In the data rows, zero lies at 7.5, halfway between 7 and 8.
Here are some points:
array([ 3,  6, 10,  3,  2,  7,  8, 10,  7, 12,  7,  2, 12, 12, 11,  2,  8, 10,  8,  4,  8])
array([ 5,  6,  8,  5,  5,  5,  9,  9,  7,  9,  7,  6,  8,  9,  9,  6,  8,  7, 10,  5,  8])
array([10,  8,  6, 10, 12,  7,  9,  6,  9,  5,  8, 12,  4,  6,  7,  9,  6,  5,  8,  9,  6])
array([ 0,  8,  9,  0,  8, 10,  8, 10,  8, 10, 11,  8, 15,  9, 10,  4, 10,  5,  5,  6,  8])
array([13,  9,  5, 15,  5, 10,  4,  5,  6,  6,  6,  5,  0,  3,  5,  9,  7, 10,  5,  8,  9])
array([14,  6,  5, 15,  7,  7,  9,  6,  5,  3,  3,  6,  0,  5,  4, 11,  7, 10, 10,  7,  6])
array([ 5, 10,  4,  8, 12, 13,  6,  7,  9,  4, 12, 15, 13,  5,  4,  9,  9,  2,  1, 12,  8])
array([ 5,  3, 14,  0,  6,  1, 11, 13,  9, 14,  6,  1, 13, 15, 15,  5,  7, 12, 13,  5,  6])
array([ 6,  8,  7,  6,  7, 10,  6,  8,  8,  8,  9,  8, 11,  7,  7,  6,  8,  6,  4,  8,  8])
array([10,  9,  6, 14,  4,  9,  5,  5,  7,  7,  6,  6,  3,  6,  6,  8,  8, 11,  8,  7,  9])
array([10,  9,  6, 15,  0,  9,  3,  4,  4,  7,  5,  0,  0,  5,  4,  7,  8, 13,  8,  4, 11])
array([ 3, 11,  8,  7,  8, 10,  5,  7,  7,  6, 12, 10, 11,  6,  8,  7,  8,  6,  5,  7,  9])
array([10,  4,  9,  8,  9,  4, 11,  8,  7,  6,  4,  8,  5,  9,  7, 11,  6,  8, 12,  8,  5])
array([ 7, 11,  4, 14,  9, 12,  5,  6,  6,  4,  8,  9,  7,  3,  6,  6, 10,  5,  5,  7,  9])
array([12,  4,  6, 10, 13,  6, 13,  7,  9,  3,  4, 15,  6,  8,  7, 12,  6,  5, 10,  9,  3])
array([ 8,  5, 11,  7,  3,  4,  8,  9,  7, 11,  5,  1,  3,  9,  7,  6,  6, 11, 11,  7,  7])
array([15,  4,  8, 13,  7,  3, 10,  4,  8,  4,  3,  9,  0,  8,  3, 14,  5, 11, 12,  9,  6])
array([ 9, 11,  7, 13,  5, 10,  4,  6,  5, 10,  6,  3,  6,  5,  7,  6,  9, 10,  7,  5, 10])
array([13,  9,  4, 15,  8,  9,  8,  5,  8,  4,  7, 11,  2,  4,  4, 12,  7,  7,  8,  8,  8])
array([12,  6,  8, 12,  3,  5,  7,  4,  7,  8,  6,  2,  0,  8,  7, 10,  8, 14, 11,  7,  8])
array([15,  3,  8, 11, 11,  3, 13,  8,  8,  4,  4, 10,  0,  8,  6, 13,  5,  9, 13,  9,  4])
array([13,  6,  6, 13, 12,  7, 11,  5,  8,  3,  6, 12,  1,  6,  3, 12,  6,  4,  9, 10,  4])
array([ 9,  6,  6, 10,  9,  6, 12,  7,  9,  6,  7, 11,  5,  8,  9,  9,  7,  8, 10,  6,  5])
array([ 3,  4, 13,  0,  7,  4,  8, 11,  9, 13,  8,  2, 12, 10, 13,  4,  7,  7,  9,  6,  6])
array([10,  9,  7, 12,  5,  9,  5,  5,  6,  6,  6,  6,  4,  6,  4,  9,  8,  9,  5,  7, 10])
10 more points follow, each with its number after it:
array([ 5, 10,  7,  9,  7, 11,  5,  7,  7,  8, 10,  5,  8,  5,  6,  6,  9,  6,  4,  8,  9]) 0
array([ 6, 11,  6,  8,  8, 11,  4,  9,  6,  7,  8,  7, 10,  5,  8,  5,  9,  8,  4,  8,  9]) 1
array([ 2, 11,  6,  6,  7, 11,  5,  9,  7,  6, 10, 10, 14,  7,  8,  4,  9,  5,  5,  7, 10]) 2
array([ 8,  9,  5, 12,  7, 11,  6,  6,  6,  3,  8, 10,  6,  5,  4,  9,  9,  5,  4,  8,  8]) 3
array([ 9,  4, 11,  1, 10,  4, 12,  9,  8, 12,  5,  3,  9, 11, 13,  8,  7, 10, 10,  7,  4]) 4
array([10,  5, 10,  4,  6,  3,  9, 10,  8,  8,  5,  8,  7, 11,  9,  9,  6, 10, 12,  6,  6]) 5
array([ 3,  3, 13,  0,  5,  3, 10, 12,  9, 13,  8,  4, 14, 14, 12,  5,  7,  9, 10,  7,  6]) 6
array([ 4, 13,  6, 10,  9, 13,  3,  5,  7,  7,  9,  9, 12,  6,  8,  4,  9,  5,  4,  9, 10]) 7
array([12,  6,  8, 11,  6,  5,  7,  5,  7,  5,  4,  7,  2,  8,  4, 11,  6, 11,  9,  9,  7]) 8
array([ 3, 11,  7,  7,  8, 12,  3,  7,  6, 10, 10,  6, 12,  5,  8,  2,  9,  5,  3,  7, 11]) 9
Which two of these numbered points are nearest to each point below, ignoring the 3 directions in which the first points spread most? Their numbers follow each, nearest first.
array([ 7, 10,  5, 11,  5, 12,  4,  7,  7,  6, 10,  8,  8,  6,  5,  6,  9,  8,  3,  9,  9]) > 6 3
array([ 8, 11,  5, 12,  9, 11,  2,  5,  5,  3,  8, 10,  5,  3,  3,  9,  7,  6,  3, 10, 10]) > 8 1
array([11,  7,  6, 13, 12,  7, 10,  6,  7,  3,  9, 11,  1,  3,  4, 13,  8,  5,  8, 10,  6]) > 0 3
array([ 4, 12,  7,  9,  3, 11,  2,  7,  6,  9, 10,  4,  9,  5,  7,  3,  9, 10,  5,  6, 11]) > 2 6
array([ 4,  7,  8,  2, 14,  7, 10,  9, 10,  5, 10, 15, 13,  9,  6,  9,  6,  0,  4, 11,  5]) > 8 0
array([ 3,  6,  7,  3,  8,  8, 10,  9,  8,  7,  8, 10, 14, 12, 12,  7,  8,  8,  7,  7,  5]) > 2 3
array([ 2,  3, 13,  0,  3,  4, 10, 13,  9, 14,  9,  2, 15, 15, 14,  4,  8, 11, 10,  5,  5]) > 6 3
array([ 7, 12,  6, 10, 10, 11,  3,  7,  6,  9,  8,  8, 10,  2,  6,  3,  9,  3,  4,  7, 12]) > 9 1
array([ 8, 10,  6, 11,  5, 10,  3,  5,  6,  8,  6,  4,  7,  7,  8,  6,  8, 11,  7,  8,  9]) > 7 1
array([ 6,  4, 11,  0,  7,  5, 11, 11, 10, 11,  7,  7, 13, 13, 12,  6,  7,  8,  9,  7,  5]) > 6 5
array([ 6, 11,  7, 11,  0, 10,  2,  7,  6, 10,  7,  1,  5,  5,  6,  2,  9, 10,  6,  4, 13]) > 2 9
array([ 7,  3, 11,  0, 10,  3, 12,  9,  9,  8,  6,  9, 10, 12,  9, 11,  6,  6, 10,  8,  5]) > 8 3
array([ 3,  8,  8,  3, 14,  9,  9, 10,  9,  8, 10, 13, 15,  7,  9,  6,  8,  0,  7,  9,  6]) > 9 0
array([ 9,  8,  8,  6,  8,  6,  7,  9,  8,  6,  7, 11,  8,  8,  7,  8,  6,  6,  9,  7,  8]) > 5 2
array([ 7,  9,  8, 11,  3, 10,  4,  6,  7, 11,  8,  0,  4,  6,  7,  6,  9, 12,  6,  7,  9]) > 0 6
array([10,  8,  5, 11, 15,  8, 10,  5,  9,  2,  9, 15,  5,  5,  4, 12,  7,  2,  6, 12,  6]) > 0 9
array([ 3,  6, 11,  0,  6,  6,  8, 12,  8, 13,  7,  3, 15, 12, 14,  3,  8,  9,  9,  5,  8]) > 1 2
array([ 6,  8,  9,  3,  9,  7,  7,  9,  8, 10, 10,  8, 10,  6,  9,  4,  9,  5,  8,  7, 10]) > 9 0
array([10,  3, 10,  5,  6,  4,  9,  9,  8,  8,  5,  4,  5, 11,  8, 10,  5, 13, 10,  8,  5]) > 8 6
array([12,  7,  5, 12, 13,  7,  9,  7,  7,  1,  6, 14,  5,  6,  4, 13,  7,  5,  8, 11,  5]) > 1 3
array([ 7,  6,  8,  4,  8,  7,  9, 10,  7,  7,  7,  9, 10,  9,  9,  8,  8,  6,  7,  8,  6]) > 3 5
array([ 6,  7,  8,  5,  5,  7, 10,  9,  9, 11,  8,  4,  7,  8, 12,  4,  9, 11,  9,  3,  8]) > 1 0
array([ 8,  8,  8, 10, 11,  7,  8,  6,  9,  6,  9,  9,  5,  7,  7, 10,  7,  7,  9,  9,  6]) > 0 9
array([ 9, 10,  4, 13, 11,  9,  6,  6,  7,  4,  8, 14,  5,  5,  4,  8,  7,  3,  6, 11,  8]) > 9 2
array([ 9,  9,  6, 11,  9, 10,  7,  6,  7,  4,  7,  9,  7,  5,  7, 10,  8,  8,  8,  7,  8]) > 2 1
array([ 5,  8,  8,  5, 11,  9,  8,  9,  8,  6,  9, 12, 13,  7,  7,  7,  8,  2,  6,  8,  7]) > 3 2
